Here is a table of points, one per row:
{40, 4, 47, -25, 66, 83, 21, 11, -27, 35, 41, 8, -35, 9, 39, -16, 37, -46, -22, 35, 6, -14, -21, -3, -28, -10, 36, -36, -15, -54, 10, 17}
{-81, 57, 0, 12, -15, 15, 47, 35, 21, 30, -2, -21, -36, 56, -22, 38, -2, -50, -39, -42, -54, 61, -8, 32, 73, -3, -68, -19, -56, -28, 34, -8}
{-22, -7, -1, 27, 35, 31, 24, -37, -60, -17, 72, -72, -49, 34, -47, 80, -37, -18, -18, -22, 15, 2, -47, 46, -52, -9, -80, 73, -9, -10, -8, 3}
{-64, 1, 101, 35, -31, -26, -98, -5, 10, -5, 3, 31, -2, -48, -34, 21, -26, 40, -46, 2, -27, 16, -26, -19, 21, -79, -22, 14, -6, 14, -5, 53}
{-2, 28, -17, -63, -15, -28, 43, 73, -112, -36, -46, 1, 26, 1, -6, 10, 16, -38, -1, -21, 75, 17, 44, -17, 35, 7, 10, -25, 24, -66, -16, -64}
{13, -33, -13, 44, 7, 14, 19, -27, -14, -28, 32, -5, 56, 19, 35, -7, -41, 2, -12, 44, -82, 3, 12, 14, -11, -17, -9, -79, -71, 37, 101, -31}
{26, 32, 58, -5, -9, -7, -17, -67, 17, -10, -18, -40, -12, -55, -29, 28, -9, 18, 11, -2, 23, 64, 3, 2, 13, -17, -35, 11, -13, 39, 60, 2}
{-4, 1, -68, -24, 3, 0, -14, 12, 3, 28, -21, 20, 10, 9, 0, -20, -3, 42, 19, -6, 4, -55, 2, 82, -25, -17, -67, -17, -3, 87, -4, 9}
{-49, -31, 12, -34, 1, -16, 57, -90, 61, 21, 29, 11, 72, 11, -41, 72, 10, 56, 36, -27, 9, -15, 15, -11, 29, 55, -19, 45, 80, 10, 19, 45}
{-8, 9, 39, -28, -79, 19, 54, 8, 35, -15, -50, -4, 23, -11, 30, 2, -9, -54, -6, 23, -9, 50, 69, 55, 42, 49, 1, -1, -34, 24, 0, 5}
{11, 41, -35, 69, 63, 55, 22, -8, 8, -31, 13, -22, 29, 17, 1, -3, 65, 56, 69, -17, -68, -25, 31, 7, 44, -30, -23, -26, 9, -39, -5, -8}
{38, 11, -43, -3, 33, 10, -1, -33, 32, -33, 37, 16, -17, 24, 14, 26, 43, 23, 21, 67, -50, 72, 17, -16, 40, -28, -33, 104, -78, 10, 2, 19}
{10, -47, -9, -42, 12, -19, -2, -1, 8, 18, 33, -40, -52, -69, -3, -34, 63, 6, -45, 45, -42, 76, -29, -18, -19, 64, 39, 33, -22, 19, -86, 12}
{-15, 58, 0, -17, -19, -27, 62, -29, -14, 21, 5, 26, 58, 36, -52, 16, -28, -87, 41, 37, 11, -52, 47, -23, 19, -34, -38, -36, -5, -61, -70, 7}
{11, 56, 39, -1, -15, -22, -5, 66, -4, 33, -21, -39, -42, 16, 6, 2, -37, 64, 27, 45, 43, 1, -70, -33, -16, -19, 56, -36, -4, -89, 18, 76}
{9, 18, -2, -119, 9, -23, 0, 7, -9, -60, 19, 22, -3, 4, -5, -33, -11, -115, 33, -34, -56, 16, -116, -14, -53, 71, -5, -21, 26, 33, 25, 62}
{44, 28, 25, 16, -52, 34, 6, 27, -42, -56, 19, 5, 3, 18, -23, -3, -81, 21, 11, -24, -50, -65, -53, -42, 44, -68, 11, 16, -38, 81, 81, -56}
{-43, -20, 18, 31, 11, 92, 12, -30, -62, 12, -49, 26, 67, 0, 35, 1, -26, 39, 46, -5, 2, -17, -16, 12, 30, -34, -20, 20, -22, -32, 17, 58}
{-96, -1, -13, 35, -11, 0, -16, 52, 36, -30, 34, 44, 57, -79, -62, 38, -58, -6, -4, 19, 74, -29, 33, 6, -30, 5, 94, -14, -63, -62, 23, -29}
{-2, -53, -32, 60, 4, -48, 27, -41, -27, 22, -98, -14, -15, 79, -31, -32, -13, -2, 1, 14, 14, 30, -40, -27, -38, 31, 30, 19, 45, 14, 2, 9}
{20, 20, -48, -24, 26, 0, -5, 39, -21, -2, -122, -40, -85, -67, -1, -40, 2, 8, -27, 27, 5, -48, 65, -38, -31, -55, 56, -9, 34, 12, 44, 7}
{-3, 41, -17, -21, -1, 72, 15, 32, -9, 51, 1, -9, 24, -31, -33, -95, 31, -58, 47, 60, -6, 16, -2, -2, -111, 46, 7, -2, 41, -18, -27, -68}
{17, 5, 28, -1, -31, -75, 29, -12, 49, -44, -51, -60, 41, 16, -20, 22, -47, 14, -2, -7, 24, 15, -37, 103, 60, 48, -20, -67, 69, 20, -16, -14}
{5, -42, -39, 6, 76, 52, 20, 38, 36, 16, 35, -6, -17, 31, -20, -18, -4, -50, -16, -10, 67, -3, 18, 65, -19, 19, -42, 47, -14, 11, 8, 82}
{-91, -24, 26, 8, 21, 5, -67, 3, 41, -20, -39, 55, -14, 100, -34, -103, 28, -19, -19, 17, -34, -29, -64, 10, -11, 51, 36, -30, 61, 7, -44, -27}
{-9, -32, -39, -19, 13, 60, -83, 12, 34, 43, 10, -69, 13, 56, 63, -7, -29, -26, 15, 34, 16, -22, 85, 0, -18, -17, -18, -20, -10, 10, 19, 12}
{17, 12, -14, -18, 23, -12, 12, -64, -20, 38, 31, 33, 46, -71, 48, 13, 10, -30, -41, -33, -18, -13, -58, -20, -120, -39, 70, -97, 5, 58, -5, 9}
{19, 39, -62, 52, -1, -9, 46, 38, -11, 22, -60, 52, 26, 66, -4, -33, -31, -41, -68, 40, 0, 7, 18, 38, -1, -26, 101, 30, -10, -26, -6, 56}
{17, -5, 25, -57, -8, -58, -37, 77, -31, 52, 4, -17, -1, -33, -18, 50, -38, 74, 32, -3, -22, -14, -13, 66, -3, -18, -62, 69, 7, -23, -6, -97}
{29, -28, -4, 8, 53, 14, -20, 88, 46, -100, 7, -17, -17, 12, 22, 37, -54, 4, 35, -55, -1, -90, 43, -47, -40, -8, -28, -54, 7, 26, -22, -46}
{-16, 26, 25, 52, 14, -12, -36, 16, -15, -5, 78, 24, -40, -32, -7, -43, -54, 5, 15, -66, -16, 38, 0, -10, 11, 47, 14, 37, 21, 56, 7, 42}
{-48, 44, 6, -25, -3, 7, 56, -45, -8, 39, -41, 20, -27, -15, -28, 57, -42, 68, -52, 49, -13, -23, 15, -50, -12, -17, -50, 53, -11, 37, -35, 30}
{1, 51, 127, 19, 40, -28, -53, -77, 17, 0, -18, -70, 1, 63, -13, -35, -37, 18, -29, -6, -9, -40, 19, -17, 11, 54, 39, -26, -8, -21, -66, -56}
{2, 74, -76, -24, 21, -54, -118, -27, -16, 22, 31, -54, 30, -13, -34, 29, -7, -13, 20, -19, -15, 42, -9, -56, 24, -7, -35, -6, 2, -94, 36, -5}
{8, 1, -44, 12, -68, -10, -10, -1, 36, -6, 28, 1, 6, 64, -48, -25, -26, 31, -71, -62, -33, -78, 59, -43, 39, -8, -35, 71, 0, -65, 29, -36}
{16, -87, -5, -60, -16, 3, 25, 39, 43, 25, 46, 1, 8, 22, -24, 43, -25, 58, 38, -20, 28, -52, -9, 42, 14, 14, 20, -31, -16, 5, -5, 1}
{6, 5, 12, 41, -82, -3, 19, 25, 34, 2, -2, 23, -39, 25, 25, -9, -9, -17, 39, 72, -67, -54, 22, 9, 37, 79, -28, -66, -3, -9, -65, 72}
{-12, 14, 25, -9, -6, -55, -45, 16, 42, 50, 50, 2, -1, 0, 28, 47, 114, -65, -37, 44, 47, -8, -11, -8, -19, -23, 25, -7, 75, 111, 11, 2}
{35, -78, 38, -13, 35, 4, -9, 29, 11, -28, 4, 55, -23, 31, -66, 16, 38, -27, 24, 83, 41, 51, -6, -47, -4, -69, -5, -3, 30, -16, 31, 18}
{-17, 62, -2, 6, 13, 23, -38, -37, 8, 0, -66, 34, -19, -5, -53, 4, 28, -15, -8, -22, 40, 15, 20, -24, 65, 27, -66, -32, -95, 49, -82, -21}
{111, 55, 97, 62, 26, -43, 20, 23, -30, 60, 51, -3, 35, -2, 4, 45, -71, 43, 6, -76, -107, 13, 3, 11, 69, 40, 84, 61, 63, 4, -21, -64}
{5, -9, 1, 3, -12, 50, -32, -5, 48, -6, -42, -49, -19, -72, 40, -24, -51, -9, 3, -35, 17, 29, 65, -13, 28, 35, 8, 25, -31, 44, -31, 18}
{52, -46, 57, -34, -66, 29, 91, 17, 46, 64, 16, -9, -15, 12, -45, -16, 65, -18, 30, -12, 1, -30, -28, -15, 43, -27, 32, 28, 4, 27, 22, 23}
{70, 32, -34, 23, -44, 43, 22, 14, 20, 13, 20, -25, -12, -26, 23, -10, 24, -13, -51, 33, 49, -23, -47, -27, -120, 13, -48, 0, 74, 1, -47, -23}
{5, -20, -18, -30, 55, -39, 5, 33, -83, -45, -55, 19, 49, 4, 31, 59, -9, -7, -46, -30, -60, -40, -4, -17, -32, 47, 21, -7, -4, -37, -47, 1}
{27, -37, -29, 15, 43, -4, -8, 23, 2, -29, -30, 26, 29, -19, 45, -57, 70, 33, -3, 59, 16, 48, -53, 32, -75, 26, -23, 2, -4, 11, -22, -55}
{25, -60, -35, -28, -60, -45, -3, -33, 26, -24, 35, -6, 13, -4, -42, -1, -38, 78, -6, 66, -61, 19, -26, 24, 8, -2, 55, -22, -66, -10, -15, 22}
{-54, 58, -67, 7, 10, -9, 42, 4, -38, 4, -14, 14, -68, -26, 28, -35, -5, 14, 87, -22, 34, -46, 47, 91, 37, 2, 9, -19, 2, -42, -21, 6}
{54, -50, 49, 18, -6, 19, 7, 14, -34, -50, -8, -1, -64, -97, 46, 14, 49, -47, -61, 75, -20, -13, 12, -25, -21, 22, -27, -60, 98, -25, 16, 6}
{28, -10, -17, -78, 32, 61, 0, -88, 25, 5, 100, -21, -78, -22, -32, -70, 38, 42, -26, 30, 50, 53, 12, 75, 85, -75, 0, 28, 25, -4, -31, 43}
{16, 19, -31, -20, -62, 60, -48, 2, 1, -23, 5, 6, 33, 10, -6, -22, -68, 8, -42, -52, -53, 55, 6, 10, 8, -46, 39, -55, 71, -20, -50, -6}
{38, -57, -11, 21, -99, 17, -55, -36, -8, -23, -46, 20, 18, 43, 101, 33, -1, -53, 26, -65, 43, -46, -12, 33, -65, -35, -3, 35, -61, -70, -21, -32}
{15, -24, 38, -4, 30, 32, 39, -78, 4, -9, -4, 98, -37, -33, -66, 40, 63, -9, -33, 32, 14, 19, 8, -59, -40, 72, 9, 21, 7, -36, 26, -7}
{47, 21, -9, 1, -38, -14, -58, -8, -27, 10, -8, 41, 6, -55, 58, 77, 12, -7, 12, -80, -19, -38, -26, -11, 66, 14, 38, 101, -22, -51, 74, -1}
Along one direction, these points spread out more than along any other. Where along it does each point below lie, from 0 to 99? The average is 50, and the first point in the table lies past the average. One standard deviation of the points above along it is 16.
{43, -15, -56, -32, 36, -14, 2, -36, -30, 62, -4, 7, -7, 20, -6, -20, -52, -7, -11, 10, -28, 28, -7, -26, 55, -11, 17, 43, -64, 70, 9, -42} 41
{4, -41, 37, 9, 11, -32, 36, 66, -13, 13, -45, 73, 28, -62, -4, -26, -24, -38, 39, -44, 33, 6, 40, -18, 26, -7, -54, 11, -60, 37, -29, 9} 46
{-86, -1, -20, 38, -23, 75, 11, 15, 46, 24, -6, -15, 0, 6, 21, 10, -36, 13, 77, -90, 11, 88, -1, -64, 12, -78, -15, -22, 7, 0, 64, -69} 34
{-53, 19, -4, -18, -11, -34, 67, -37, 87, -31, -27, -11, -25, 27, 0, 2, 44, 11, 59, -47, -25, 20, 36, -17, -52, -64, 27, 70, -11, -21, -42, 5} 47
{1, -16, -7, -43, 72, 27, 29, 12, 74, -36, -28, -8, 68, -5, 65, 34, 14, -13, -8, -5, 33, 14, 32, 43, 76, 27, 46, -10, 1, -12, -2, -18} 48
{44, 6, 20, -52, -15, -55, 49, -14, -18, 32, 21, -4, 34, 5, -64, -49, 84, 105, -48, -59, 20, 35, 47, 44, -33, -4, -60, -13, -50, -7, 36, 92} 49
{-53, -15, 4, 2, -45, 10, -45, 22, -25, 16, 18, -27, -13, -42, 10, 29, 62, 22, -24, 41, 9, -16, -86, -23, 7, 68, 22, -51, 15, 32, -10, -37} 64
{-66, -7, 63, 16, 33, -42, 4, -15, -25, -94, 27, -86, 24, -24, 65, -64, 55, -72, -15, 21, -18, -38, -3, 10, -56, -37, 70, -11, -8, 52, 10, 3} 69
{-61, 3, -37, 40, 20, -18, 49, -6, -25, 18, 47, 20, 3, -33, 30, -47, 9, -17, -35, 41, 30, 37, -40, -19, -3, 3, -104, 71, 12, -62, 67, -24} 56
{-40, 29, 50, -10, -14, 47, -53, 32, -106, -100, -27, 27, 14, 83, 57, -4, 15, 40, 42, 30, 102, 14, 37, -12, -20, 21, 31, -7, 53, 32, 0, 14} 58
{-15, -70, -18, -8, 16, -92, -24, -23, -34, 48, 54, 102, -92, 42, 72, 8, 42, 1, -9, 7, 33, 41, 58, -7, -33, 53, -35, -64, 27, 20, 56, -3} 68
{0, -18, -67, 101, -40, -10, -50, -11, -42, 36, -11, -91, 9, -4, -69, 35, 26, 27, 21, -29, -24, -7, 13, -1, 5, -14, 54, -15, 18, 31, 7, -36} 39
{32, 6, -23, 102, 33, -81, -33, 3, 32, 12, -2, -11, 13, -19, 49, -40, -18, 3, -3, -54, 51, -71, -78, -29, 42, -57, -28, -19, -22, -20, -1, 30} 40
